Each path below is one point turned by a fixed rotation once a step. After each direction that follows a path, write how fast that rotation turns it, in degrees a step (0 if it stays still).
Each turn is a multiple of 5 degrees from 10 to 175, or 0.

[ -6.0  16.0  25.9  24.8  21.4   5.6 -16.1 -12.8]
[ -1.4  25.3  30.1   7.1  17.3   1.7 -19.7  -8.7]
[  5.7  34.0  24.9 -11.4  15.1  -3.1 -14.9  -8.6]
[ 12.4  33.2  12.9 -25.3  15.0  -8.8  -4.6  -8.5]
[ 15.3  25.0  -3.1 -31.9  17.9 -14.5   7.8  -9.3]
[ 10.2  10.1 -19.5 -29.6  24.8 -18.5  11.7  -8.2]
[  4.2  -8.4 -29.3 -20.5  27.5 -19.6   5.0  -7.2]
[ -1.3 -22.3 -29.9 -11.9  24.3 -16.6  -8.9  -5.4]
[ -3.7 -29.8 -22.9  -1.6  13.8 -13.3 -24.7  -4.0]
[  3.5 -27.2 -15.1   3.9  -0.1  -6.8 -35.8  -3.0]
[ 14.6 -20.0  -5.6   6.1 -13.5  -1.8 -40.8  -4.0]
[ 29.0  -9.8   1.1   7.4 -23.1   4.4 -29.1  -6.6]
[ 38.2  -2.8   4.5   9.8 -23.3   8.3 -10.5 -10.4]
[ 40.2   0.6   6.7  14.9 -10.9   9.7   8.6 -13.9]
[ 32.1  -0.4  10.6  18.6   4.2   9.6  23.3 -16.2]
[ 18.4  -4.1  16.2  21.7  20.1   6.7  24.7 -15.3]
[  2.2  -6.4  24.0  17.8  30.6   0.2  16.9 -15.2]
[-11.8  -3.7  30.1  11.6  33.0  -6.2   3.3 -13.9]
[-16.1   3.3  32.0  -1.7  25.0 -13.8 -11.6 -15.3]
[-14.0  11.7  25.7 -12.8  14.0 -21.1 -18.4 -15.3]
[ -5.6  20.2  14.4 -22.6   1.8 -26.2 -17.4 -15.9]
[  3.7  22.8  -5.4 -24.7  -3.0 -27.7 -11.4 -17.0]
[  9.2  19.2 -26.3 -18.6  -1.2 -25.6  -2.4 -17.9]
[ 11.4   8.8 -39.0  -7.6   4.8 -20.0   0.9 -14.7]
[ 10.2  -2.8 -43.0   5.5  13.1 -10.5  -4.0 -11.2]
Speeds:
[ -9.9  -9.8   2.7 -21.7   1.3 -17.2   3.8  -2.8] : 25
[  2.6  -2.3  -2.1  -6.7   6.5  11.3  -6.7 -26.8] : 0
[-13.9  25.0  -4.7   1.5   8.3  -7.7  -0.8  -4.6] : 20
[ 17.2  14.3  -1.9 -12.3 -15.1  -1.4   9.9  -3.0] : 40

[ 19.2  15.0  -8.6   9.7 -17.9 -12.5 -34.6  -6.6]
[-11.3   3.1  -8.7  -7.3  11.9  33.0  31.1   6.2]
[  5.5  -9.7   7.9  27.6  -8.2 -37.4  -6.8 -10.2]
[  2.5  -6.2  13.6 -36.9   3.2  30.1  -3.3  -1.2]
[-12.8  12.0 -20.3  18.6   4.8 -29.1  -8.8  22.9]
[ 21.5   8.1   5.4  -4.6 -16.1  28.6  14.4 -24.7]
[-27.1 -23.6   3.0  16.0  25.7 -16.4   2.1  10.1]
[ 28.2   8.8  12.4 -26.2 -24.3  -7.7 -11.9  -5.1]
[-29.3   2.0 -21.3  10.1  19.4  21.6  -6.4  15.8]
[ 29.5   8.3   4.4   8.8 -15.1 -21.9  25.5  -9.6]
[-26.2 -20.1  13.7  -1.7  11.2  25.2 -16.3 -12.9]
[ 18.5   6.7  -3.2 -13.4   1.5 -32.8   5.1  27.2]
[-13.7  15.6  -9.6   7.6 -16.0  30.7 -17.4 -21.4]
[ 10.2 -14.8  -2.0  11.6  21.4 -11.7  34.1  17.6]
[ -8.0   2.2  22.7  -6.6 -21.2  -7.3 -23.1 -29.3]
[  5.3 -11.0 -15.9 -13.0  20.5  13.1   1.0  37.0]
[ -3.2  34.5  -0.6  15.9 -19.2 -18.8   1.0 -19.6]
[  7.8 -36.2  -2.6   1.9  11.5  29.3  13.5  -1.4]
[-10.4  15.9  23.3  -3.0   5.1 -38.3  -8.2   4.4]
[ 12.5 -11.7 -24.5 -17.7 -16.7  29.4 -14.7   0.5]
[-13.7  25.5   6.2  25.7  19.8 -11.4  19.3  15.3]
[ 16.4 -24.2  -2.8  -8.1 -19.1   1.1  -1.4 -33.3]
[-19.0   0.6  24.0  -2.1  23.8   4.2  -7.4  33.5]
[ 17.4  12.8 -30.7 -12.1 -17.2 -18.4  -7.1 -15.7]
[-15.0  -1.7  12.4  22.4   2.4  36.6  12.9  12.8]
Speeds:
[ -1.6 -18.1  19.0 -11.2   4.6  -9.8  -7.4  -2.5] : 95
[ 15.1  18.3   8.6  -2.0  10.8  -5.5  -4.7 -13.6] : 160

[-23.4  19.5  -7.3  24.6   7.0 -29.1   8.4   7.1]
[ -6.1  -3.9  24.6 -24.6  25.1 -10.8 -26.0   6.3]
[ 28.9 -22.7   7.1   0.1 -11.6  31.8  -1.1  -6.6]
[-17.3   0.7 -27.0  15.1 -19.6   0.1  31.0  -4.0]
[-12.9  31.1  -4.8 -16.1  11.3 -29.6 -13.3   7.9]
[ 27.2  -7.2  27.8  10.2  20.9   9.5 -21.6   4.3]
[-13.5 -34.2   2.0   9.8  -9.9  23.4  22.2  -9.3]
[-14.9  18.1 -24.6 -24.7 -26.7 -11.6   5.7  -0.8]
[ 28.2  27.9   1.7  10.5  15.7 -20.1 -10.4  10.7]
[-10.9 -25.8  18.8  20.4  31.1  10.3  -2.2  -4.8]
[-21.1 -17.9  -1.8 -25.3 -28.1  18.7  -3.8  -5.7]
[ 29.4  23.6 -12.0  -2.4 -25.3 -13.0  15.0   9.8]
[ -0.5   7.5  -5.7  20.4  39.3 -20.4   8.0  -4.9]
[-24.4 -18.2  10.7  -9.0  11.3  15.7 -34.3  -2.2]
[ 16.2  -5.1  11.8  -7.6 -38.5  20.7   7.9  13.8]
[  6.1  13.5 -13.9   6.8   1.3 -21.7  39.7 -12.8]
[-12.5   4.8 -15.9  -1.8  27.1 -17.6 -32.0 -11.0]
[  6.3 -11.2  20.6   6.4  -3.5  24.0 -24.8  26.5]
[ -2.7  -5.4  15.0  -3.5 -15.8  14.8  44.7  -5.8]
[ -3.1  12.1 -24.7 -11.0  -4.8 -26.6   0.4 -31.7]
[ 12.7   0.0  -9.3  16.0  14.2 -11.9 -33.8  26.9]
[-12.0  -9.6  24.7   2.2  17.7  31.2  15.9  17.3]
[ -9.9   5.0   5.6 -17.9 -25.8   8.6   9.7 -37.1]
[ 20.5   2.3 -20.0   9.8 -20.6 -33.5  -9.2   3.3]
[-1.7 -5.3 -4.5  6.4 41.0 -3.3  4.3 29.0]
Speeds:
[ 10.1  -6.9 -24.3  -7.6  -6.6  -6.3  10.5  -1.6] : 90
[ 0.3 -7.7  3.3 20.6  4.0 -2.4 19.5  9.8] : 120
[-17.3  -9.2  -6.9   7.5 -13.8  -9.0 -12.6   8.5] : 110

[ 14.3  -2.2   2.9  -1.3  -6.4   5.0  15.3 -46.2]
[-16.9  22.7  18.3  15.1  15.0   2.5 -17.2 -29.1]
[  4.3  25.2  33.5 -17.2  20.4  -6.2   4.1  12.4]
[ 32.1  20.5 -19.1 -12.8  20.6  -4.3  15.6  -3.1]
[ -2.6  23.2 -30.8  18.5  13.6 -16.5 -20.5   3.4]
[ -7.7  11.5   3.2   4.5 -13.0 -27.2  -3.3  39.4]
[ 10.5  -7.1 -17.7  -1.9 -23.1 -11.3  36.9  12.7]
[-26.0  -6.3 -28.9  18.7 -16.8   2.5   9.2 -18.6]
[-41.6   1.1  20.1   0.8 -17.7  15.6  -1.4   9.8]
[  2.1  -8.6  14.5 -19.1   0.0  33.6  29.8   7.5]
[ -1.6 -12.1 -23.4  -4.7  25.6  32.3  -3.9 -17.1]
[ -8.5  -2.6   6.1  -5.5  15.0  13.5 -43.2  14.3]
[ 34.3 -16.6  13.2 -10.9   1.3   3.2  -8.6  28.1]
[ 29.2 -27.7 -20.0   9.3   6.1 -14.3  -4.9 -15.4]
[ -8.9 -10.2   4.6  13.7 -15.5 -25.6 -32.8 -16.6]
[  9.6   0.4  39.8   3.3 -27.0 -14.7   7.3  -2.9]
[ 10.8   2.2   7.5   5.5   6.2  -5.2  34.5 -33.6]
[-24.6  27.7   1.5  -1.9  15.6  -4.5  -7.9 -32.1]
[-1.4 40.3 23.7 -9.7  7.2  5.6 -1.9 17.3]
[ 22.7  15.3 -14.8  -1.8  24.3   1.6  27.3  16.6]
[-10.3   9.6 -44.1  -1.4  15.8 -15.1 -11.3   7.3]
[ -9.7  10.2  -9.1   2.0 -26.9  -9.5 -16.5  37.0]
[  8.1 -19.4  -7.4  13.1 -21.6   0.5  30.7  23.1]
[-27.0 -27.9 -23.3   2.1  -9.1   1.3  13.9 -19.4]
[-31.7  -1.5  13.1  -7.8 -24.7  22.0 -16.9  -7.7]
Speeds:
[  9.8  -9.5 -12.1   6.5  -9.3 -17.6  -7.8  12.6] : 45
[20.3  6.2 -4.5 11.5 -9.6 15.5  7.1 -2.6] : 115

[ 12.5  29.7  -6.1  12.3 -10.4 -13.3  32.6  -6.7]
[ 30.4   5.7  24.3   7.6 -16.7  21.0  12.8   0.6]
[ -6.0  31.3   3.0 -10.1  -5.5  20.1  20.9 -22.6]
[ 28.7  18.2  27.3 -19.2   3.1  -1.1  -7.8 -14.7]
[  9.8  29.3 -14.7   6.8  -6.6  12.0 -18.2 -30.6]
[ 29.2  26.3   1.1   6.6  -4.8 -29.0   7.3  -7.4]
[ 25.7  10.7  -1.2  28.6 -22.6  20.5   4.4  -7.3]
[ 7.2 27.3  6.2 -3.5 -8.1 -0.7 38.9 -6.2]
[ 25.8   8.9  30.9  -7.9  -9.5  26.9   0.2 -10.2]
[ -3.8  36.1  -3.1 -15.8   1.5   9.6   3.2 -31.6]
[ 36.4  18.0  13.4  -6.2   0.5 -12.9 -17.3 -13.6]
[ 13.1  26.0 -21.3  23.8 -13.4   7.8  -4.4 -21.3]
[ 30.1  20.6   8.9  10.3 -10.9 -19.6  24.8   2.8]
[ 16.1  10.0   9.8  14.9 -20.7  33.6  13.1  -8.2]
[  3.2  31.1  14.9 -21.2   0.6   1.3  28.7 -14.2]
[ 25.6  13.8  22.2  -9.2  -2.8  19.3 -19.5 -21.1]
[  3.5  38.0 -16.6  -1.6  -0.2  -6.0  -4.1 -29.5]
[ 42.2  15.0   7.6  11.7  -7.3 -15.7  -6.8  -4.3]
[ 10.8  22.3 -13.7  26.1 -19.9  15.8  15.5 -13.0]
[23.4 17.4 22.1 -3.3 -8.4 -4.0 32.0  1.8]
[  9.4  14.5  15.5  -2.7 -12.8  39.3   3.3 -20.2]
[  7.0  34.1   9.5 -24.0   6.3  -7.9   7.7 -22.1]
[ 32.7  15.5   7.8   4.6  -6.4   6.8 -27.7 -18.7]
[ 10.3  34.4 -19.3  14.6  -9.2 -11.7   8.8 -18.1]
[ 40.0   9.9  15.3  16.4 -15.9  -4.1  11.5   3.4]
Speeds:
[  8.0   2.6 -15.5  14.3  -0.8 -17.0 -13.6  -1.1] : 60
[-18.0   4.5  10.8  11.5   8.6  -2.2  -9.1  15.4] : 0
[ 13.5  -3.1  15.0  -9.2   5.3 -19.1   3.4   9.4] : 155

[ -4.5 -10.8  19.5  12.0  -5.2 -18.1  -9.5  37.6]
[  6.1 -28.4 -14.4 -26.9   6.9   4.0 -24.3   0.9]
[ 15.8   9.8  34.8 -27.1  -3.8  -9.0   1.6  -9.5]
[ 29.0  22.0  -9.6  10.3   0.2 -12.0 -22.2  15.2]
[-18.3 -18.5  14.6  -3.0  -6.1 -18.8 -17.4  28.6]
[ 23.3 -25.1  -4.1 -27.0   6.5  14.3 -16.0  -1.0]
[ 11.8  25.1  23.2 -24.6  -1.5 -20.2  -2.7  -4.8]
[ 26.9   5.3  -1.4  22.8  -2.2 -10.4 -22.9  23.1]
[-22.9 -20.6   5.6 -19.7  -7.2 -10.8 -25.2  18.4]
[ 33.2 -15.5  11.4 -27.4   6.0  14.7  -2.2  -1.1]
[ 11.4  32.3   9.1 -13.5   3.8 -29.9 -11.3  -2.6]
[ 16.4 -11.5   9.8  24.9  -8.1  -9.2 -23.7  25.9]
[-15.9 -17.4  -6.2 -33.7  -4.7   0.3 -26.4  11.0]
[ 34.9  -4.2  25.0 -23.8   6.7   4.3   9.8   1.2]
[ 13.6  26.8  -5.4  -0.6   5.2 -32.3 -23.3   0.1]
[  1.3 -21.9  21.0  15.0 -15.3  -5.7 -21.6  25.1]
[  1.6  -9.8 -12.6 -40.4   1.2  10.3 -20.6   9.4]
[ 27.3   6.6  30.6 -18.3  10.2 -14.8  12.0   3.1]
[ 17.3  11.6 -11.7  12.3   2.7 -25.6 -32.9   2.9]
[-12.6 -18.8  24.9  -3.6 -21.8  -1.6 -19.7  21.1]
[ 20.7  -5.0 -10.8 -37.3   8.0  14.7 -10.8   9.8]
[ 14.9  12.9  27.9 -11.8  11.4 -33.1   5.7   1.8]
[ 19.9  -3.7  -7.3  19.7  -5.8 -11.5 -38.5   5.6]
[-17.7  -9.7  17.4 -23.2 -20.1   3.6 -18.3  20.0]
[ 34.5  -3.8  -3.7 -28.2  16.2   8.8   2.0  12.4]
Speeds:
[  6.1  15.9   4.1 -16.2  -8.4  17.7   6.4  -0.1] : 100
[ 15.2  -5.7   1.4 -13.0 -12.9 -15.5  -8.2   9.1] : 0

[-23.6 -17.3  21.8  20.4   4.5   1.3 -16.0 -27.6]
[  9.7 -31.0  10.4   6.2 -29.4 -11.4  -8.2 -22.0]
[ 15.0   8.9  23.5  33.8 -25.4  -8.3  -1.7  -7.9]
[ -5.3  -4.1  26.1  23.9  15.3 -14.6 -26.5 -19.0]
[-10.9 -21.7  24.7  -8.5 -22.3 -15.2 -21.9 -18.1]
[ -7.6  -3.7  20.8  26.5 -35.2   6.9   3.9 -16.9]
[ 11.4 -15.6  11.0  37.3   6.7  -8.2  -9.6 -24.4]
[ 13.5 -11.7  23.2  -1.1 -13.8 -28.7 -26.8 -10.7]
[-18.5   9.4  35.2  15.5 -26.0  -2.0 -10.7  -9.1]
[-16.1 -24.4  14.9  27.0  -0.2   5.5  -8.6 -31.9]
[ 20.7 -26.6   9.1  10.6 -26.0 -17.0 -10.4 -18.9]
[  8.7  15.7  31.1  28.1 -21.8 -14.1 -12.2  -4.3]
[-18.6  -7.6  25.8  20.1  12.7  -9.1 -26.0 -21.2]
[ -7.9 -29.0  18.1  -5.4 -28.3  -8.5 -12.6 -23.8]
[  6.3  -2.3  18.6  31.8 -33.3   1.6   4.8 -14.6]
[  9.0  -8.1  18.5  35.8  12.0 -13.8 -18.2 -19.8]
[  0.3 -11.3  29.0  -6.7 -15.7 -25.1 -28.7 -12.1]
[-19.9   1.8  29.8  17.3 -31.6   5.4  -4.2 -13.8]
[ -2.9 -24.5   9.8  34.5  -0.5   2.4  -5.9 -31.8]
[ 24.9 -19.1  15.9   8.8 -20.1 -25.6 -18.6 -15.2]
[ -4.3  17.0  35.7  19.6 -18.8 -12.5 -16.5  -4.6]
[-23.7 -16.7  23.6  17.5   7.6  -0.3 -19.1 -26.9]
[  4.6 -32.2  12.0   2.6 -30.9  -8.4  -9.5 -21.7]
[ 15.1   6.6  21.6  34.6 -27.2  -5.2  -0.6  -9.3]
[ -0.5  -3.0  24.4  26.7  14.6 -16.4 -25.4 -19.5]
Speeds:
[-25.9  -3.6   6.0 -13.0  -2.6   9.0  -2.3  -3.5] : 85
[ -1.8   6.9 -10.0   7.4 -12.1   0.7 -21.4 -13.6] : 0
[-9.2  8.4  1.1 20.4 17.2  9.8  3.4 -4.3] : 120
